In the rows, zero is written as 128.
First come named moves, each a turn or a mirror, each shown by rows before and after it. For each pair of rows after them, which moves, in which order, take the first row to the second? The first pair is done for you.
j_309:
[141 130 118 115 128 135 125 110 120 142  96 166  98 155 128 115 107  84
 103 123 183 131 150 126 120 169 164  99 129 115 133 157 117] => [144 139 119 123 112 147 136 112 116 136 100 171  92 153 113 114 102 108
  97 131 177 123 140 120 113 180 152  90 138 116 120 125 110]
[140 143 119 110 107 107 178  94 144  74 138 128 127 176 139 148 142 138
 142 130 162 144 140 129  99  91 152 145 173 115 138 147 134] => [144 148 120 115 101 113 183  94 142  70 142 132 125 175 132 148 139 152
 140 133 160 140 137 126  95  97 144 140 178 115 131 131 131]
[101 134 136 138 126 140 133 126 109 136 117 101 108 135 122 154 109 164
 168 132 107 120 120 144 143 124 125 138 135  92 137 148 133] => [ 99 134 134 138 126 138 134 125 108 138 117 100 111 135 124 156 109 162
 167 132 109 121 121 144 143 120 124 138 135  93 138 150 133]
j_789:
[157 132 120  95 155 114 155 122 143 109 132 123  94 126 143 155 145  78
 112 100 125 113 122 114 120 109 146 130 129 101 109 134 132] => [149 155 114 125 131 142 168 147 117 116 140 137 109 103 134 131 140 142
 136 105 126 136 115 137 136 100 116 108 159 108  95  85 102]
[111 131  92 115 147 110 127 136 115 154 118 126 146 125 154 111 140 112
 141 109 146 162 133 160 145  83 138 116 154 107 156 166  98] => [112 130  92 115 149 109 127 134 116 153 118 125 144 125 155 113 140 109
 142 110 146 160 134 159 144  84 140 117 152 106 156 168  97]
[119 141 135 106 135 133  90 191  70  99 119 122 194 135 153 104 126 188
 154 125 117 148 113 149 163 101 143 140 147 123 113  99 104] => [130 114 140  67 164  96  75 161 105  90 106 105 175 164 165 140 134 103
 123 117 115 118 123 124 141 110 180 169 112 115 132 160 140]
j_490:
[121 139 134 157 103 140 156 122 116 135 123 130 145 119 125 122 125 168
 139 136 119 133 121 138 140 124 108  91 145 125 115  90  89] => [122 106 146 176 110 122 122 103 144 135 105 124 163 137 122 124 124 131
 144 148 118 138 145 120 117 142 129 116  87 155 145 139 126]
[115 146 105 126 122 155 154 151 116 134 132 136 109 102 130 104 134 164
 139 139 135 157 118 147 139 111 138 111 187 117 113  91  82] => [112 105 119 173 129 141 109 140 146 142 107 132 146 123 124  90 131 136
 156 161 136 181 157 128 113 130 159 136 113 165 154 149 121]
[121 132 138 168 102 109  75  87 137 141 116 162 116 135 122 108 120 130
 108 135 153 178 138  98 119 150 119 120 150 148 135 154  74] => [128 128 140 135 112  93  79  74 146 131 119 154  98 145 129 134 126  96
  88 126 149 153 130  86 114 153 128 127 146 130 133 168  88]
[136 148 114 127 110 144 166 146 112 121 139 125 117 113 150 128 116 170
 133 151 117 115 106 131 138 132 115 101 183 113 124  68 125] => [128 116 126 182 108 139 129 143 134 133 118 125 157 124 141 101 111 167
 160 174 119 150 141 123 115 148 129 120 121 162 161 111 153]
Pairs:
Between the rows of a pair lie two moves.
[135 127 143 106 121 139 130 118 137 115 139 124 111 134 127 157 131 108
 107 135 110  90 101 115 110 151 110 138 115 120 105 113 149] => [134 124 139 103 127 132 127 114 143 118 134 122 109 140 131 156 132  93
 101 138 111  92 106 112 108 148 121 139 113 119 110 126 150] : j_490 j_789
[120 118 118 118 141 121 130 117 137 137 115 124 122 132 120 119 113 103
 124 126 132 152 153 135 120 115 149 126 146 118 136 132 114] => [124 119 124 140 125 130 128 117 140 134 113 130 126 133 102 113 107 124
 123 142 124 151 153 124 105 132 142 122 134 130 133 114 116] : j_309 j_490
[136 128 124 151 104 149 114 116 130 116 131 133 131 147 106 130 109 162
 130 146 130 123 132 104  97 171 122 117 118 157 120  97 118] => [141 132 124 115 113 141 123 109 130 107 139 127 109 151 113 155 113 142
 112 135 126  97 120  99  99 169 123 118 134 132 107  94 120] : j_490 j_490
[128 126 144 142 127 126 104 131 125 121 129 130 128 109 120 118 112 180
 161 138 147 146 123 125 132 137 104 150 109 143 145 123 141] => [128 115 145 129 143 112  95 125 132 122 123 125 128 114 127 125 114 152
 159 131 151 146 129 125 134 130 118 161  99 141 155 151 151] : j_309 j_789
[145 155 125 141 104 119 139 134 159 135 125 134  99 122 130  99 134 155
 125 145 116 177 129 140 145 156 160 120 151 142 104 100  90] => [149 154 123 112 116 106 145 123 165 127 128 129  78 129 139 116 139 125
 105 136 115 159 124 133 147 153 171 126 160 126 102 111  93] : j_789 j_490
[108 115 132 118 147 119 120 136 133 138 129 138 155 131 143 117 137 119
 153 113 136 141 139 146 147 111 120 151 117 138 147 156 139] => [112 115 134 103 151 115 124 131 136 130 132 135 147 133 146 129 138 106
 144 106 134 128 135 142 147 111 122 153 118 131 143 158 144] : j_789 j_490
[159 119 134 103 140 124 115 121 127 116 141 141 115 153 139 111 114  60
 119 113 118 142 104 130 165 114 163 156 117 138 152 152 130] => [165 134 139 153 100 159 119 128 123 112 142 155 123 150 104  89  99 130
 127 146 105 143  95 116 145 146 138 134 116 164 132  89 116] : j_309 j_490
[135 124 154 124 108 132 115  99 122 103 146 126 134 130 123 173 128 138
 125 121 112  84 115  97 107 151 106 138  80 147 108 110 180] => [138 135 148 105 111 131 126  99 117 102 152 125 120 128 127 179 131 134
 114 112 112  72 106 100 113 144 108 133 101 131  98 101 169] : j_490 j_789
[135 139 120 172 103 145 178  91 147 192  88 122  93 108  86  97 137 163
 175 114 144 144 182  93  79 176 149 104 180 160  81  76 106] => [136 108 131 167 124 119 152  71 173 188  74 113 101 128  92 113 141 108
 167 117 143 135 201  76  59 188 174 133 131 172 107 134 146] : j_490 j_309
[126  92 144 122 148 130 119 125 136 135 119 129 119 139 141 132 148 105
 124 124 129 141 117 136 143 118 145 135 120 124 154 166 138] => [140 102 147 122 127 143 131 113 142 120 125 136 101 149 117 143 137 122
 101 142 114 108 100 112 119 147 135 124 122 126 131 127 138] : j_309 j_789
[118 137 101  91 136  84 127 150 151 125 148 121 124 157 159 142 125  99
  99  84 175 114 137 138 132 128 124 165 148 141 107 135 167] => [124 152 103 101 112  99 139 148 148 114 155 129 113 157 139 141 117 131
  86  98 164  97 120 123 119 151 108 151 157 143  84  89 160] : j_309 j_789
[127 105  93 137 151 113 122 119 145 148 117 145 124 145 117 112 142 115
 135 135 136 144 163 127 124  94 169 118 122 148 143 163 129] => [137 108 104 147 127 127 125 110 153 133 121 150 118 156  92 121 132 137
 116 156 124 116 151 101  97 129 158 110 111 161 128 129 136] : j_309 j_490
[137 155 134 121 133 117 112 103 152 165 115 103 134 111  97 166 116 108
 177  94 117 117 152 119 163 114 114 133  85 103 104 127 125] => [134 161 131 136 126 126 115 112 145 171 114 108 142 106  94 154 114 128
 187  96 119 130 153 127 167 109 107 125  92 110 100 115 115] : j_490 j_490
[126 154 157 100 110 133 145 155 142 115 153 104 109 100 117 162 135 154
 131  87 134  65  85 167 155 133 113 152  80 158 117 123 128] => [127 135 157 106 121 118 129 145 159 118 142  99 117 112 121 165 137 124
 129  94 137  68 100 157 144 137 131 167  53 170 136 158 145] : j_490 j_789
[171  81  98 139 128  84 131 118 147 102  96 139 104 146 164 132 106 102
 135 142 161  90 148 100  93 149 119 113 112 171 185 124 111] => [169  79 104 150 122  89 127 120 145  98  98 142 112 143 161 131 102 112
 143 143 161  93 151  99  94 153 111 113 104 181 186 118 116] : j_789 j_490
[135 160 124  97 127 134  90 157 140 102 134 131 143 100 121 126 129 132
 141 133 152 163 105 148  92 127 107 141 135 131 131 102 101] => [136 161 122  81 133 125  94 152 142  99 137 128 130 104 127 134 131 115
 132 127 152 152 101 146  92 126 113 143 141 117 128 108 101] : j_789 j_490
[106 126 101 132 111 138 140 130 112 138 146 135 139 117 130 125 131 147
 171 124 120 160 124 140 141 129 107 119  87 134 134 111  86] => [116 119 104  82 127 117 144 112 124 124 154 125 112 131 141 165 136  97
 140 106 115 119 111 123 134 136 120 132  84 110 130 129 103] : j_490 j_490
[121  97 112 112 159 100 120 134 128 134 129 139 123 106 102 125 163 125
 128 143 131 141 140 115 165  97 144 154  96 128 111 141 148] => [126 115 108 103 142 116 141 136 116 126 143 144 107  99  93 130 158 152
 116 144 125 124 122 113 166 103 128 140 121 115  86  99 131] : j_490 j_309
[144 157 147  99 134 121 129 119 117 125 110 127 121 141 107 138 116 144
 153 150 136 100 107 114  90 147 120 117 135 125 109 110 109] => [135 158 135  82 152 112 136 128 110 136 113 122 122 130 129 137 124 131
 161 129 147 116 108 139 116 117 127 119 155 110 116 131  96] : j_309 j_490
[120 129 111  90 129 134 130 119 128 117  94 131 134 125 138 166 150 120
 133  84 111 154  67 167 145 143  92 141 111 117  93 111 112] => [113 128 109 121 121 143 124 130 125 127  89 137 151 122 133 144 145 142
 151  93 112 177  75 174 146 142  87 134 108 133  99 107 104] : j_789 j_490
[147 143 134 137  74 153 175 131 119 146 144 125 114 113 105 145 147 156
 125 138 110 131  92 142 108 135  89 106 111 108 108  97 138] => [150 147 128 124  80 149 181 129 120 146 144 122 103 115 110 147 149 147
 117 133 110 127  90 143 113 129  96 104 126  97 104  99 133] : j_789 j_490
[143 131 157 125  96 167 151 140 127 147 106  85 103 108 137 129 100 121
  90 140 137 102 160 138 170 159 105 138 201 134  97  98  90] => [140  99 166 153 109 147 117 125 157 152  83  80 124 127 137 124  99  83
  96 155 139 116 190 122 143 172 132 162 144 165 132 155 121] : j_490 j_789
[116 156 143 135 138 153 132 113 128  98 138 121 135 135 123 129 146 159
 115 135 143 109 124 137 148 128 127 136 136 108 121  91 121] => [116 135 150 138 146 141 113 102 146  95 128 115 141 147 123 137 147 131
 113 141 142 107 137 123 133 138 142 152 103 121 138 122 146] : j_490 j_490
[121 115 134 102 147  97 127 114 135 128 133 116 131 127 145 146 131  67
 109 112 139 106 127 117 129 125 149 142 121 110 131 174 159] => [116 144 119  97 138 117 155 138 104 136 146 124 123 103 148 129 133 111
 118 100 144 119 111 146 156 102 130 117 176  88 106 132 118] : j_490 j_309
[170 122 132 156 170 106 113 111 138  93 148 115 141 143 124 129 104 152
 126 105 122  99 110 117 103 108  99 155  59 163 108 137 136] => [163 119 128 161 180 101 110 122 132 101 148 114 153 136 134 119 109 151
 142  96 128 118 118 133 119  90 101 157  60 165 117 153 132] : j_789 j_309
[129  96 141 216 127 122 112 137 132 142 116 165 161  85 105 138 126 177
 175 126 107 159 160 129 149 111  93 158  87 175 190 133 153] => [151 103 138  93 158  84 143 104 145 110 137 149  85 104 129 219 141  87
 100  87 100  73 122 108 154 108 113 168 125  99 160 145 165] : j_789 j_490
[ 95 154 127 138 134 137 137 171 120 137 160 144 136  92 101 101 111 166
 144 111 161 150 113 168 129  89 118 111 159 117 130 112  86] => [ 98 125 127 106 170 100 119 151 148 137 147 128 131 112 124 125 123  85
 128  96 166 140 131 156 124  83 152 140 128 108 158 185 118] : j_309 j_789
[118 127 140 103 130 134 155 140  91 131 142 118 128 106 140 146 125 162
 130 109 114 122 113 150 154 116  98 121 161 111 113  83 136] => [107 110 139 124 147 125 135 147  95 150 128 115 154 104 153 126 130 148
 155 104 124 158 139 165 164  98 113 135 141 129 141 128 144] : j_309 j_490
[155 146 148  64 180 128  82 121  97 134 161 152 138  80 105 120 130 130
 139 115 155 131 139 140 181 101 123 121 112 175 119 152 142] => [166 142 151  51 174 123  85 102 114 119 161 149 121  97  96 138 128 112
 111 125 147 100 130 114 158 125 132 124 102 172 113 147 155] : j_309 j_789
[119  98 110 132 134 122 106 107 157 149 101 114 138 149 111 130 137  99
 112 152 129 130 157 112  90 146 160 139  72 153 147 169 154] => [120  99 118 126 129 125 106 102 154 142 108 114 134 149 109 141 136 102
 112 149 126 117 152 109  87 153 149 141  65 152 143 163 162] : j_789 j_490
[138 120 137 108 134 128 100 128 116 131 139 113 139 106 207 119 105  90
 125 126 149 148 103 135 204  84 141 117 124 107 174 152 127] => [135 122 135 126 128 133  98 132 113 135 137 117 148 102 204 106 104 103
 135 131 150 161 108 140 204  83 136 113 123 115 178 148 122] : j_490 j_490
[157 124 105 180 104 145 110  98 196 121  75 136 141 151  96  90 147 151
  79 206 106 118 142 103  51 182 162 108  86 160 121 122 104] => [163 117  99 100 148 108 117  83 204 114  80 116 110 158 130 134 166  70
  51 166 111  87 134 106  72 158 186 130  98 111 124 173 121] : j_490 j_309
[118 128 135 129 111 126 128 135 115  68 157 120 120 141 117 109  83 144
 115 116 145 110 101 122 141 152  98 125 130 137 111 107 145] => [117 114 135 112 133 105 118 123 129  71 151 110 121 149 128 120  90 102
 109 109 149 107 110 119 140 148 117 140 113 132 127 146 161] : j_789 j_309
[150 145 139 152  84 141 159 170 114 133 128 159 125 130 132  85 132 135
 150 109 155 134  97 165 143 133 136  95 175  96 157 103  94] => [146 124 138 127 117 113 141 161 128 137 117 147 127 142 151  98 145  72
 150  93 164 139 113 167 146 118 164 118 154  93 182 166 116] : j_309 j_789
[125 145 104 118 122 114 140 117 148 131 148 109  88 154 125 134 113 124
  90 153 145 100 118  94  94 150 142 133 124 118 119  88 103] => [118 132 108 164 115 120 122 124 152 145 137 115 118 154 118 105 108 143
 115 170 148 131 138  98  88 152 143 135 100 149 138  99 106] : j_490 j_490
[133 129 126 129 121 118 135 101 154 110 113 133 103 148 117 125 121 124
  76 159 125 108 118  96  91 140 135 123 131 130 112 115 123] => [126 145 114 108 128 118 154 116 135 119 124 134  96 134 133 123 128 129
  84 137 132 119 112 122 120 111 129 114 172 105 103 107  99] : j_309 j_490
[154 149 118 126 140 127 153 122 140 122 170 142 112 147 118 173 131  94
 118 123  97  49  77 100 133 131 140 143 110  94  93 103 139] => [154 134 115 135 152 114 138 115 156 130 155 139 119 158 122 168 131  67
 115 130 101  59  91  95 123 133 162 152  91 104 112 140 147] : j_490 j_789
[145 168 170 162 106 170 128 138  76  96 117 125 171 137 101 162  55 217
 127 124  98 111 132 120 124  87 120 162 116 136 133 103 112] => [146 147 180 168 113 158 108 124  94  90 107 120 179 150  99 168  54 191
 123 129  97 106 145 107 110  98 131 179  79 151 151 134 136] : j_490 j_789
[163 125 122  76 151 108 149 101 146 119 122 132  82 136 127 176 124  80
  89 116 120  97 124 122 125 133 148 141 148  88 119 137 123] => [139 127 106 110 166 115 144 138 121 154 114 136 119 109 149 128 129 108
 143 105 143 168 148 171 164  84 150 136 167  99 143 158  92] : j_490 j_309
[115 104 187 159 107 131  94 119 133  75 145 131 144 127  97 147 112 152
 137 108 105  90 133  75 111 154 106 142  62 150 140 132 186] => [102  93 182 157 131 118  85 128 129  92 139 124 160 119 120 139 122 132
 160  90 119 120 151  96 136 126 117 157  59 151 164 173 187] : j_789 j_309
[112 150 140 148 142 121 149 145  90 142 148 129 170  90 112  53 113 163
 165 154 147 152 145 144 156 101 127 155 136 160 106 103  88] => [132 141 160 158 118 126 142 118 116 117 145 130 156 113  78  77 100 159
 134 184 128 107 137  94 107 153 123 158  96 180  97  82 120] : j_490 j_309
[110 144 147 129 110 160 124 129  78 122 129 148 163 126 128 119 116 157
 122 121 108  98 137 136  99 135 167  95 115 152 106 106  62] => [119 132 154  98 125 139 116 109  95 110 127 137 148 141 135 150 120 109
  99 113 103  70 138 117  88 141 182 111  95 141 112 135  87] : j_490 j_490
[140 123 122  95 132 102 105 129 179 161 111 119 112 140 133 140 144  45
 103 150 150  97 165 139  85 133 133 127 102 107 102 142 138] => [129 119 132 161 112 126  86 146 169 174 103 128 155 128 116 103 134  99
 143 170 149 138 182 148  82 139 116 123  74 151 116 128 138] : j_789 j_490
[131 142 143 170 126 110 135  98 137 144 114 103 111 103 105 147 122 136
 134 160 123  91 126  75 146 175 140 127  82 140 144  96 135] => [124 129 139 160 150  92 126 102 138 157 108  97 121 104 126 146 132 103
 149 143 134 111 145  91 161 149 155 142  72 135 167 144 142] : j_789 j_309
[ 92 114 123  99 100 156 158  95  99 153 142 130 115 140 120 165 116 143
 134 118 125 148 136 115 152 106 135 120 129 150 138 117  93] => [ 91  99 126 109 106 148 140  87 112 153 134 128 123 150 118 162 115 128
 138 126 125 151 150 109 140 113 146 132 104 164 153 140 107] : j_490 j_789
[117 117  90  89 151 104 106 125 148 163  81 104 130 138 159  97 141 106
 152 154 119 185 140 122 165 131 171 138 152 137 146 150 115] => [117 112  95  89 151 102  99 119 152 162  82 102 131 143 158 105 141  97
 150 155 117 181 140 115 160 134 173 144 140 142 149 158 126] : j_789 j_490
[134 123 151 116 102 132 121 117 107 100 158 116 118 110 113 155 109 144
 121 109 113  90  90 121 134 124  86 128 119 127 108  84 150] => [135  97 154 124 116 113  98 104 131 101 141 110 126 128 115 155 108 106
 119 117 115  98 110 110 116 132 110 148  80 144 132 130 174] : j_490 j_789
[134 106 144 106 142 102 139 126 155 117 106 159 117 168 133 131 136  83
  92 127 130  95 148 117 104 133 132 126 116 120 141 138 118] => [136 130 143 130 112 130 154 139 137 116 117 170 119 154 112 117 126 142
 102 140 123  97 135 120 107 143 104 103 140 125 118  78  95] : j_309 j_789
[ 82 140 171  90 115 119  95 134 101 151 189 120 136 106 132 180 102 140
 125  97 109  81 125 127 131 146 115 125  92 146 123 107 173] => [ 78 144 168 111 108 131  96 143  93 156 187 125 147 100 128 163 100 164
 139 104 110  95 130 135 135 146 106 117  96 156 122  91 162] : j_789 j_490
[133 129 143 118 129 121 122 111 128 122 130 118 132 133 131 136 130 116
 135 116 120 113 127 131 132 129 127 134 106 119 138 137 149] => [133 138 137 107 133 126 134 118 120 124 136 120 126 126 136 134 133 124
 136 108 124 116 120 142 145 119 122 128 124 108 131 126 138] : j_490 j_309
[133 152 131  66 123 128 156 140 124 101 173 133 100 120 132 165 130 125
 107 120 122  87  91 116 134 143 112 125 168  78  88  98 122] => [119 102 148 164 119 125  89 134 155 123 131 136 170 138 117 119 120 124
 153 160 126 148 150 105 100 167 135 151  67 161 150 165 163] : j_490 j_490
